rotation ticks, each row followed by its count of ticks
The counts run from 0 to 420.
[ 2.42  2.16 -0.35  0.74 -3.47 -1.59 -1.03  0.09  0.36 -0.03  0.34 -0.66
 -1.14  0.99 -1.66  1.18 -2.77  1.78  2.49  2.00  0.03  1.70  2.73  2.23
  0.60  1.62  0.09 -4.43  0.91  0.91  3.18 -1.80 -1.94  2.95  1.28 -2.26
 -0.20 -0.31  0.70  0.43 -0.27  0.08  2.45 -0.18 -0.42  0.41 -0.32 -3.48
  0.08 -0.94  0.37 -0.11  1.66 -0.50 -3.65] | 349
[ 2.43  2.75 -0.21  0.72 -1.29  1.36  0.04  1.09  0.80 -1.46 -1.07 -2.08
 -1.65  2.43 -0.55  0.23  2.53 -0.43 -0.44 -1.25 -1.06  0.32  0.98 -2.06
  0.26  2.10  2.48  0.28  0.99 -0.98  2.08 -1.75 -1.65  1.40 -1.90  1.45
  1.09 -2.80 -0.42  0.57  2.75  2.16  5.28  0.72  2.03  1.39  0.41 -1.85
 -0.65  2.13 -0.10 -1.14  3.03  1.65 -1.36] | 149
[-0.09  0.53  2.85  2.06  1.38 -1.35  3.22 -0.84  1.43  2.59 -0.37  0.76
 -1.74  0.65 -1.04 -2.65 -1.12  2.07 -0.54  0.64  1.41 -3.77 -2.53 -1.17
 -0.76 -1.17 -1.48  0.12 -1.33 -0.50 -1.90  1.70  2.81  1.07  1.90 -0.67
 -0.24  0.10 -0.56  2.21  2.45 -1.23  0.07  3.45  0.27 -2.57 -0.74  2.40
 -0.12  2.48  2.39  2.49 -0.61  0.41  1.67] | 415
[ 3.00  0.20 -1.02 -2.36  0.70  1.68  0.18  2.19 -0.11 -1.45  0.35 -0.76
  1.14  1.92  0.56  0.70 -2.09 -0.23  2.77  0.06 -0.34 -0.72  0.40 -3.05
  0.47  0.29 -0.43 -1.50 -0.33  0.93 -0.42 -1.48 -4.80  1.81  0.44 -1.27
 -2.02  5.03 -0.86 -2.15  2.07 -1.05  1.87 -0.23  0.66  1.31 -1.68 -2.80
  2.21 -1.65  0.89 -0.51 -0.62  0.05 -1.84] | 368
[ 2.00  2.81  0.71  1.58 -1.67 -0.44  0.49 -0.28  1.18  2.67 -2.20 -1.67
 -0.07  1.83 -0.50 -2.28 -4.66 -1.44  3.36  1.13  0.93  0.08  1.21 -0.15
  1.92  1.77  1.04 -1.52  1.31 -1.05  2.64 -1.16 -1.65  1.48  1.43 -2.57
 -1.81 -0.12  1.99 -1.95 -0.51  1.47  2.14  0.16  2.60  1.76 -0.78 -1.13
  1.66 -0.38  2.19  1.54  1.03 -1.45 -0.95] | 189
[ 0.31 -0.54  1.05 -2.00 -2.41 -2.55 -1.17  0.17 -0.32 -1.12  3.24  0.95
  0.24 -2.46  0.70  1.59  2.53  1.56  0.50  0.79  0.22  0.91  0.70 -0.34
 -1.88  1.10  1.07 -1.86 -1.32  1.28 -3.06 -0.01  0.90  0.82  1.84  0.33
 -0.16  0.09  2.35  5.17 -0.51 -2.97  0.48  1.61 -2.04  0.31  0.01 -1.45
  1.09  0.06 -1.56 -3.21  1.75  3.61 -0.98] | 104
[ 1.24  2.76 -0.04 -0.26  2.52 -1.55  2.81  0.65  1.24  0.20  0.86  0.43
 -2.37  2.52  0.03 -2.13 -3.02  1.97  2.67  0.08 -0.22 -1.35 -0.22 -2.12
  0.74  2.34 -0.20 -0.72 -0.38 -3.32  0.58  0.35 -1.58  2.03  2.52 -1.48
 -0.04  2.58 -2.05 -0.37  0.76 -2.91  2.69  1.24  0.55  0.30 -1.54 -0.72
  1.33  2.41  3.25 -0.16  1.24  1.14 -2.05] | 7
[ 1.45  0.64  1.56 -2.41 -0.65  0.82 -2.36  1.47 -0.64 -2.44  1.82 -0.75
 -0.37 -0.68 -0.10  1.83  6.39 -0.44 -0.44 -2.40 -0.49 -0.41 -0.32 -1.99
 -0.76 -0.05  2.17 -1.30 -1.72  0.46 -0.68 -0.74 -0.34  0.79 -0.82  0.66
  0.08 -0.61  1.52  3.81  2.17  0.47  2.21  1.61 -1.16  2.18  1.50 -2.27
  1.39  0.43 -2.33 -1.01  1.01  3.57 -2.09] | 116
[ 0.75  2.68 -0.85  2.20 -1.02  1.77 -1.00  0.92  0.54  2.52 -1.20 -1.39
 -1.60  2.42 -1.98  0.10 -2.49 -0.33  0.59 -0.12  0.59 -0.51  0.45  0.81
  0.67  0.08  0.09 -1.82  0.31  0.11  4.34 -1.72 -1.18  1.24 -1.50  0.17
  0.11 -1.03 -0.97 -3.32  1.77  3.64  3.73 -0.13  3.55 -0.52 -0.85 -1.30
 -1.00  1.26  2.12  2.66  1.12 -1.99 -0.07] | 182
[ 3.54 -0.01  1.05 -0.33  1.41  2.09  1.06  1.13  0.53 -0.70 -0.83  0.21
 -0.73  3.01 -0.96  0.22 -1.42  2.77  0.66  1.28  0.56 -3.20 -0.87 -0.45
 -0.52 -2.05 -1.94 -1.97  0.14  1.76  0.88 -1.03 -2.54  2.26 -0.29 -1.61
 -0.58  2.74 -3.05 -1.39  4.02 -0.99  1.28 -0.58 -0.13 -1.61 -2.04 -2.39
  0.49 -2.22  0.68  3.37 -1.69 -1.86 -1.85] | 375
[-1.73  0.87 -1.75  1.28 -0.12 -1.36  2.16 -1.17  1.99  4.58  1.46  0.23
 -0.06 -0.28 -1.02 -3.08 -5.07  0.46  2.07  0.26  2.60 -0.63  0.32 -0.11
  0.69  0.61 -0.06 -0.47 -1.02 -0.74  0.36  0.18  1.75  1.37  1.93 -0.41
 -0.27  0.41  0.38  0.29 -1.64 -2.08  0.00  2.24  2.99 -2.57 -0.53  2.40
  0.20  2.59  4.00  0.78  1.72 -1.33  1.62] | 39
[ 2.01  3.51 -0.55  1.42  1.12 -1.26  1.69 -0.91  2.56  0.76 -0.75  0.00
 -0.64  1.69 -1.41 -0.09 -3.63  3.65  2.22  1.95  0.51 -0.93 -0.23 -0.87
 -0.86  0.44 -1.96 -3.69 -0.01  1.33  1.05 -0.04 -0.26  3.98  1.84 -1.75
  0.46  0.18 -2.31  1.89  2.76 -1.07  0.84  0.90  1.17 -2.54  0.03 -0.53
 -0.76  2.30  1.86  0.49 -1.43 -1.79 -3.01] | 383
[ 0.75 -0.28 -1.36 -0.03  0.74  1.37 -0.06 -0.72  1.51  1.55  1.33  0.53
  2.13 -2.02 -2.10 -0.03  1.80  1.69 -0.35  0.11  1.98 -0.90 -1.61 -1.07
 -1.77 -2.88 -0.36 -3.26 -1.94  3.16 -1.40 -0.35  1.04  3.06 -0.25  0.69
 -1.58 -0.06 -0.34  3.68  3.21  0.67 -1.01  2.53  0.80 -4.84  2.58  1.07
  0.14  2.02 -0.41  1.40 -2.15 -0.90 -0.34] | 245
[-2.39  1.84 -1.03  1.08  1.68  0.85 -1.11 -0.20  1.22  5.52  1.25 -0.16
  0.97 -1.24 -0.56 -1.55 -3.08  0.21  1.27  0.48  1.70 -0.40 -0.91 -0.75
 -1.35 -1.07  0.33  1.35 -0.73  1.00 -0.66  0.17  1.76  0.36 -0.10  2.31
 -1.33 -0.68  0.32 -1.06  0.25  0.59  0.61  0.51  4.67 -2.62 -0.38  1.79
 -0.09  3.32  3.34 -0.25  0.57 -1.79  2.41] | 45
[ 2.30  3.71 -0.02  1.19  1.90 -1.31  1.40 -0.62  2.09  0.54 -0.44  0.15
 -0.59  1.70 -1.05 -0.78 -3.11  4.12  1.70  2.75 -0.37 -1.16 -0.65 -1.33
 -2.18  0.47 -1.47 -2.69  0.44  0.78 -0.65  0.58 -1.03  3.02  1.96 -0.71
 -0.92 -0.03 -1.52  0.80  3.20 -1.03  1.82  0.00  1.03 -1.65 -0.46 -0.87
 -0.27  2.53  1.93 -0.75 -1.36 -1.22 -2.75] | 384
[-0.87 -0.05 -0.23 -2.10  0.66 -1.79 -0.96 -1.05  1.59  2.14  0.56 -0.61
  1.44 -1.58 -1.21  2.00 -3.02  0.68  1.38 -0.14  2.03 -1.56 -0.88 -2.08
 -1.09 -1.73 -2.86 -1.66 -2.06  4.20 -2.25  0.28  1.36  1.36  0.94 -2.17
 -0.55  3.03 -0.26  3.02  1.83 -0.68 -3.06  3.00  0.79 -1.51 -0.47  0.74
 -0.16  1.10  1.09 -0.27 -1.72 -1.92  0.83] | 233
[ 1.88 -1.79  0.58 -2.32 -1.10 -0.42 -0.84 -0.68  0.58 -3.04 -0.29 -1.46
 -0.38  2.01  0.32  0.11  3.74 -1.05  0.57 -2.32  0.30 -0.07  1.10  0.06
  2.49  0.88  3.70  0.71 -0.37  1.72  1.26 -1.15  0.49  2.21 -0.71 -0.47
  3.92 -0.79 -0.40  4.52  0.08 -2.05 -0.16  1.37 -1.93  1.69  0.00 -1.02
  0.20 -1.74 -2.04  1.79  1.36 -0.18 -2.84] | 124
[ 2.25 -0.92 -1.25  1.99 -0.72  1.16  4.66 -1.09  2.27  2.42 -1.47 -0.89
  1.36  1.42 -0.68 -4.24 -4.60 -0.61  1.30  0.46  1.73 -0.65 -0.04 -1.96
  1.49  0.98  0.85  0.49  1.23 -0.19  0.56 -0.86 -1.41  1.91  0.97 -0.95
 -1.59 -0.01 -0.24 -0.22  0.88 -0.99  0.45  2.15  2.63 -2.47 -0.64  2.07
  0.92  0.68  2.74  3.17  0.53 -1.49  1.05] | 28
[ 0.42  2.74  1.97  1.60 -2.16 -1.16 -3.62  0.74 -0.13  1.34  0.75 -0.62
 -2.07  0.81  0.10  0.62  0.41  1.05  0.64  2.14 -0.92  1.07  1.21  2.82
 -0.80  1.62  1.78  1.10  1.10 -0.37  1.34 -0.49  1.00 -0.38 -0.17  1.30
  1.14 -3.94  1.96  0.38 -1.12  0.76  4.46 -2.13  1.17  2.19 -1.43 -2.34
 -0.54 -0.51 -0.22 -1.79  3.65  0.78 -1.23] | 321
[-0.13 -2.40  0.42  0.10 -5.58 -0.10  0.15  1.06 -0.78 -0.07 -0.06 -0.91
 -1.88  0.26 -1.25  2.32  2.72 -2.28 -2.12 -2.83  0.90 -0.61  0.69  1.27
  1.32 -0.06  1.98  0.33 -0.68  0.97  1.00 -1.98  0.57 -0.74 -1.88  0.03
  1.96 -1.79  1.36  1.74  0.60  1.00  2.65  2.65 -0.26  0.63 -1.14 -0.47
 -1.25 -1.22 -0.96  1.84  4.15  2.22  2.61] | 307
[-0.57  0.03 -3.66  0.65 -1.74  1.30  0.81  1.59 -0.21  1.80  1.33 -0.64
 -1.94  2.14 -1.30  0.43 -3.32 -0.37  0.84 -1.16  1.25  0.16  1.50  0.70
  1.66  0.83  0.25 -0.10  0.12 -0.74  3.16 -2.20 -2.57  0.43 -1.24  0.95
  1.04  1.47 -2.48 -2.96 -0.14 -0.92  3.53  0.39  3.31 -1.13 -2.20 -0.98
 -0.96  0.01  2.74  1.66  3.62 -1.02  1.10] | 176
[-3.22 -0.18 -0.68  0.02 -2.15 -2.36 -2.22 -1.30  0.27  4.27  3.17  0.57
  0.71 -3.64 -1.62  1.14 -1.43  0.53  0.82  0.44  2.62  0.51  0.14  1.57
 -1.13 -1.37 -0.32 -2.24 -2.61  2.05 -1.91 -0.34  3.56  1.07  0.89 -0.36
 -0.61 -0.27  2.88  3.02 -1.77 -0.52 -1.81  2.65  0.80 -1.92  0.66  0.77
  0.32  1.25  0.92 -0.31  0.88 -0.21  2.00] | 73
[-0.18 -1.54  0.77 -2.22  2.56  0.94 -0.94  0.70  0.58  1.38  2.42  1.89
  1.87 -1.17  0.00  0.11 -0.36  1.80 -0.19  1.35  1.43 -2.42 -2.46 -1.71
 -2.89 -3.17 -2.06 -0.32 -2.14  2.99 -4.06  0.02 -0.14  0.61  0.64  0.83
 -2.60  3.62 -0.77  0.93  3.02 -1.96 -0.98  0.62 -0.12 -2.30 -1.74 -0.13
  0.99 -0.25  0.89 -0.16 -1.97 -0.29  1.66] | 237
[-1.64  2.02 -0.57  1.70 -0.31 -1.84  1.86 -0.79  1.60  4.79  1.28  0.22
  0.27 -1.18 -1.04 -3.14 -4.71  0.26  2.08  0.74  1.81 -0.13 -0.46 -1.24
 -0.16  1.42  0.01 -0.67 -0.57 -1.66 -0.93  0.28  1.23  1.22  2.40 -0.36
 -2.07  0.10  1.50  0.21 -0.85 -1.08  0.78  2.16  3.06 -1.72 -0.22  1.75
  0.62  3.13  3.55 -0.44  1.35  0.45  1.91] | 40
[ 1.70 -2.10  3.53 -1.30 -2.64 -0.50 -1.60 -0.18 -0.16 -0.39  1.09  0.26
  2.02 -2.06  0.22 -0.63  2.77 -1.15  0.79  1.07  1.36 -0.31 -0.28  0.22
  0.03 -0.44  2.49 -1.13 -0.75  2.55 -2.24 -0.52  1.10  0.88  1.45 -1.61
 -1.67  0.21  4.22  3.99 -0.01 -1.31 -1.21  1.99 -2.74  1.30  0.37 -0.53
  2.79 -2.86 -2.56  0.63 -0.35  1.45 -0.41] | 93
[ 0.31 -0.32 -0.60 -1.89  4.81  2.30  1.06  0.74  1.01  0.69  0.39  0.08
  0.54  1.86  0.23 -1.69 -0.57  0.22  1.47 -1.98  1.78 -3.19 -2.52 -3.65
  0.23 -1.80  0.32  1.64 -1.49  0.22 -1.13 -0.14 -1.56  1.04 -0.39  0.68
 -0.33  3.90 -2.91 -1.01  2.33 -1.65 -0.39  1.01  2.09 -1.14 -1.17  0.42
  1.44  1.26  2.79  2.37 -1.37 -1.50  0.43] | 398
[-0.56 -2.47 -1.12 -1.52 -2.12 -2.19 -2.06 -1.23  0.35 -0.96  3.54  0.56
  1.22 -2.13  0.65  1.44  1.48  1.72  1.08  1.23  0.81  1.83  1.35  1.72
 -0.65  0.11  1.86 -0.37 -1.17  2.42 -1.98 -0.93  1.37  1.14  0.74  0.81
  1.78 -1.00  0.78  5.81 -2.12 -4.56 -1.31  0.04 -1.57 -0.92 -0.38 -0.69
  0.15 -0.82 -1.73 -1.55  1.06  0.43 -0.93] | 102
[ 0.83 -0.22 -1.24 -0.31  0.27  2.13 -0.24  2.07 -0.08  2.99  2.77  0.87
  1.47 -0.36 -0.24 -0.89 -4.61  1.15  2.39  2.37  1.08 -0.12 -0.25 -0.71
 -1.43 -0.74 -1.12 -1.74 -0.11  0.62 -1.35 -1.00 -3.10  0.71  0.82  0.35
 -3.93  3.33 -0.12 -3.83  1.07 -1.20  1.94 -0.14  2.26 -2.02 -1.86 -1.74
  1.49 -1.13  2.97 -0.29  0.15 -0.21  1.67] | 207
[ 0.92  1.29 -3.12 -0.90  2.42  1.65  2.19  0.45  1.68  1.57 -0.09 -1.37
  1.02  1.86  0.77 -2.35 -3.20 -1.38  2.39 -1.40  0.83 -0.41 -0.40 -4.69
  1.25  1.78  1.39  1.53  0.24 -0.77  0.09 -0.46 -2.96  1.19  0.37  0.62
 -0.83  1.73 -1.59 -1.49  1.13 -0.62  1.76  1.02  3.90 -0.86 -0.74  0.85
  1.08  2.64  3.12 -0.22  1.04 -1.41  0.20] | 17
[-0.38  2.34 -0.31 -0.82  4.81  1.31  0.07  1.03  1.26  1.73 -0.01 -0.06
 -1.90  3.34  0.39 -0.85 -1.96  0.90  0.90 -1.67  0.45 -3.04 -1.56 -2.60
 -0.29 -0.28 -0.92  1.88 -1.17 -0.88  0.24  0.24 -0.72  0.64  0.04  1.10
  0.75  3.05 -3.96 -2.41  2.35 -1.40  1.68  0.21  3.05 -0.18 -2.29 -0.45
  0.15  2.18  3.48  1.32  0.16 -1.25  0.45] | 14
[ 0.10 -2.36  0.20  0.78 -0.67  2.10 -0.05 -0.43  0.86  0.32  1.25  0.34
 -0.27 -0.12 -1.23 -1.31  4.80  0.30 -2.61 -0.91  1.38 -0.75 -1.36  1.17
 -0.33 -1.94  2.60  1.81 -0.76  1.24 -0.68 -0.87  2.57  0.95 -1.99  3.41
  2.29 -4.13 -0.41  3.97  1.63 -0.70  1.44  1.23 -0.10 -3.29  0.72  1.35
 -0.73  0.86 -0.98  2.22  1.63  0.63  0.87] | 279
[ 1.54 -2.46  1.54 -1.12 -2.19  0.61 -1.82 -0.34  0.49 -0.09  1.77 -0.02
  3.82 -2.12  0.49 -1.35  2.24 -1.25  1.91  1.59  1.38  0.90 -0.07  0.15
  0.19 -0.57  3.40 -0.54 -0.41  2.93 -2.20 -0.84  0.46  1.26  0.90 -0.42
 -1.89 -0.99  4.60  4.22 -0.58 -1.45 -1.08  0.87 -1.66  0.32  0.57 -0.83
  2.91 -2.56 -2.22  0.16  0.12  0.71 -1.03] | 92
[ 1.26 -1.16  2.83  2.01 -3.71  1.72 -0.97  1.99 -1.19 -0.31  0.94  0.77
 -2.43  0.93 -0.29  0.19  3.32 -0.09 -2.13  0.68 -0.04 -0.85 -0.13  2.40
 -0.76 -0.38  2.36  1.62  0.64 -0.70  1.11 -1.25 -0.16 -0.48 -1.16  2.09
  0.41 -3.36  1.41 -0.46  1.30  0.05  4.91 -0.68 -0.78  0.60 -1.85 -1.48
  0.06 -2.27 -1.29  1.12  3.37  2.94  1.35] | 311
